Each row has a name. Each question is about the rows just above it. Places in a row count from 1.

[125 137 115 118 107 116 117 129 119 136 136 121 124 127 122 113] -> nug
[117 133 155 116 137  99 101 133 108 110 141 104 156 163 127 124] -> tagip
[116 135 103 142  85 194 183 138 110 194 121 120  74 128 155 168] -> Sen
[100 117 182 129 172 107 149  96  81 154 141 102 151 180 126 155] -> nar
[ 92 149  73 104  26 152 133 144  86 177 140 105  87 111 165 131] -> figu
[143 164  55 118  63 127  98 166 155 127 148 139 100  90 119  95] -> sas
Table of tags by key:
[105] -> q844
[104] -> q18
[139] -> q302
[102] -> q770
[120] -> q326
[55] -> q117
Look up the entry of sas at place 12 in the table:	q302
[117 133 155 116 137  99 101 133 108 110 141 104 156 163 127 124] is in which row?	tagip

[117  91 129 120  99 138 151] : Kel
[117  91 129 116  99 138 151] : kug
[118 104 132 112 162 122 137] : dek
[154 175  93 115 122 118 128] : sazuk
Table of tags by key:
[123] -> q551
[122] -> q457
[161] -> q374
[162] -> q969
[163] -> q630
The tag of dek, keyed by place 5:	q969
Where do [118 104 132 112 162 122 137] appear?	dek
Where do [154 175  93 115 122 118 128] appear?	sazuk

[222 168 219  91 219  73] -> muli
[ 48 132 158 187 178 117] -> bazi
[118  85 155 181 113  66] -> Femi
[ 47 164 160 210 160 127] -> susin
[154 224 160  73 160 150] -> pudo
[146 183 130 200 211  83] -> bem
[150 182  74  34 203  46] -> numad
[172 148  86 173 118 169] -> gov
[105  57  99  57 220 177] -> lepo
[154  58  74  57  82 150] -> doba
tags:
[150] -> q774
[73] -> q204
[83] -> q444
[169] -> q838
[118] -> q220
Join gov by its entry at place 6:	q838
Whose row is [154 224 160  73 160 150]?	pudo
Shared by Femi and gov:	[118]
Whose row is [ 48 132 158 187 178 117]?	bazi
The one value in doba and lepo:	[57]

[105 157 111 141 133 120 104 135 100 143 153 141 115 114 104  98 135 156
 117 148 141 135 131 132 138 144 103 136 148 121  98 143 133 123 153 108
 148 108 106 120 122 151 115 129 124 122 125 102 137 118 131 144 128 112
 125 171 127 100] -> Sabud
[129 127 130 117 135 125 137 132 122 119 115 130 115 116 138 137 127 109
 126 120 127 132 123 115 131 127 142 150 124 113 150 124 131 114 134 149
 146 121 129 125 132 118 125 121 135 124 133 132 132 129 119 133 140 132
 122 123 119 130] -> Mumel
[ 81 169  95 166 142 105  87 137  65 160 159 150  97  83  88  68 144 187
 116 174 149 151 142 145 152 160  70 138 165 130  72 147 133 121 171  79
 150  92  83 118 109 167 104 146 126 123 129  84 155 107 140 156 126  97
 122 211 117  64] -> pida
[112 158 107 147 134 117 100 137  89 143 152 140 109 108 101  96 140 162
 113 152 140 137 134 136 142 145  96 135 149 124  95 138 134 124 154 103
 145 107  99 118 117 154 112 131 126 121 127 100 140 120 131 143 128 110
 128 180 123  93] -> zera
[146 135 138 104 114 147 135 137 159 112 145 116 146 163 136 163 120 103
 132 103 122 102 120 112 115 117 164 132 110 106 146 123 131 118 110 160
 140 138 143 127 153 111 130 105 112 122 116 140 106 140 117 111 134 132
 129 100 138 161] -> kolat
[ 77 173  92 172 144 104  81 135  57 161 158 158  94  80  84  61 147 193
 110 178 153 157 145 147 155 165  58 138 175 134  68 149 138 123 177  73
 151  88  77 115 105 173  99 146 134 121 132  80 160 105 141 160 125  95
 123 223 118  58] -> bonu
[111 139 119 135 143 117 123 134  93 133 125 138 103  97 123 107 127 136
 119 139 136 150 127 127 140 139 113 152 140 119 126 133 132 119 148 126
 147 106 109 120 120 135 119 133 138 125 138 114 145 118 127 143 137 123
 116 155 111 100] -> zoto
[151 133 142 104 117 145 141 140 166 112 143 115 148 167 135 160 122  99
 129  97 126 103 114 109 113 116 169 128 107 105 147 122 129 116 111 164
 141 143 149 126 146 111 134 101 111 124 116 141 105 141 116 111 134 134
 131  98 137 164] -> pab
[117 150 116 137 129 123 111 135 114 139 149 135 122 124 112 115 137 143
 122 135 137 128 129 127 132 139 121 135 137 119 110 134 134 120 143 121
 145 118 112 122 129 140 120 121 122 105 126 115 132 125 130 134 130 111
 127 153 129 113] -> monub
Whose row is [117 150 116 137 129 123 111 135 114 139 149 135 122 124 112 115 137 143
 122 135 137 128 129 127 132 139 121 135 137 119 110 134 134 120 143 121
 145 118 112 122 129 140 120 121 122 105 126 115 132 125 130 134 130 111
 127 153 129 113]?	monub
Whose row is [151 133 142 104 117 145 141 140 166 112 143 115 148 167 135 160 122  99
 129  97 126 103 114 109 113 116 169 128 107 105 147 122 129 116 111 164
 141 143 149 126 146 111 134 101 111 124 116 141 105 141 116 111 134 134
 131  98 137 164]?	pab
key -> tag
[187] -> q195
[120] -> q569
[143] -> q355
[136] -> q986
[103] -> q753
[137] -> q365
[119] -> q724
[102] -> q120
[99] -> q202
[98] -> q982
Look up the entry of zoto at place 18 in the table:	q986
Where do [ 81 169  95 166 142 105  87 137  65 160 159 150  97  83  88  68 144 187
 116 174 149 151 142 145 152 160  70 138 165 130  72 147 133 121 171  79
 150  92  83 118 109 167 104 146 126 123 129  84 155 107 140 156 126  97
 122 211 117  64] appear?	pida
Where do [129 127 130 117 135 125 137 132 122 119 115 130 115 116 138 137 127 109
 126 120 127 132 123 115 131 127 142 150 124 113 150 124 131 114 134 149
 146 121 129 125 132 118 125 121 135 124 133 132 132 129 119 133 140 132
 122 123 119 130] appear?	Mumel

[161 118 125  96 117  72 150 207] -> Sadez
[128 125 130 149 133 123 149 107] -> gevad
[113 167 125  57 131 173 156 121] -> pesup
[128 125 125 149 133 123 106 107] -> sutov
The one value in sutov and pesup:	[125]
key -> tag
[113] -> q377
[130] -> q959
[128] -> q165
The tag of gevad, keyed by place 1:	q165

[122 113 141 123 144 129 114 125] : Sif
[209 183 128  94 139 152 177 170] : peraf
[119 118 126 131 170 122 126 119] : vop
[119 123 128 134 127 122 127 118] : pesus
[148 139  96 104 101  94 161 100] : Sise
[117 169  79 102  83  71 155  74] : refab
[130 128 127 123 126 128 128 129] : sigo
[ 70  80 130 185 196 194  50 159] : norov
Table of tags by key:
[183] -> q182
[118] -> q55
[152] -> q539
[169] -> q497
[184] -> q582
[168] -> q791
Look up the entry of peraf at place 2 in the table:	q182
Which value is in both peraf and vop?	[170]
Shared by sigo and norov:	[130]
Whose row is [119 123 128 134 127 122 127 118]?	pesus
Whose row is [209 183 128  94 139 152 177 170]?	peraf
Where do [122 113 141 123 144 129 114 125] appear?	Sif

[ 23 135 121 112 183 119 124 103 124 125] : rut
[144 110 113 167 111 135 149 155 171 128] : Bamaz
[176 122 109 102 113 141 129 108 154 125] : tal
[150 133  84 100 116 121 159 107 144 110] : demiv
Shared by rut and Bamaz:	[135]
The one value in Bamaz and rut:	[135]
key -> tag
[113] -> q776
[112] -> q35
[102] -> q552
[108] -> q172
[116] -> q77
[115] -> q563
[109] -> q454
[111] -> q615
Look up the entry of tal at place 5 in the table:	q776
Which row holds [176 122 109 102 113 141 129 108 154 125]?	tal
Whose row is [ 23 135 121 112 183 119 124 103 124 125]?	rut
Which value is in both tal and rut?	[125]

[142 198 131 155] = gebu
[154 124 140 140] = suke
[142  89 155 124] = Gev
[154 155 131  94] = kovuk
[198 143 151 144] = nefe
[197  91 131 124] = baga
[130 198 129 155] = mebep
[116 195 134 153] = sesi
tags:
[153] -> q330
[155] -> q408
[124] -> q362
Look up the entry of Gev at place 4 in the table:	q362
Which row holds [130 198 129 155]?	mebep
Shared by suke and Gev:	[124]
Shared by gebu and nefe:	[198]
Shared by suke and kovuk:	[154]
The row with [116 195 134 153] is	sesi

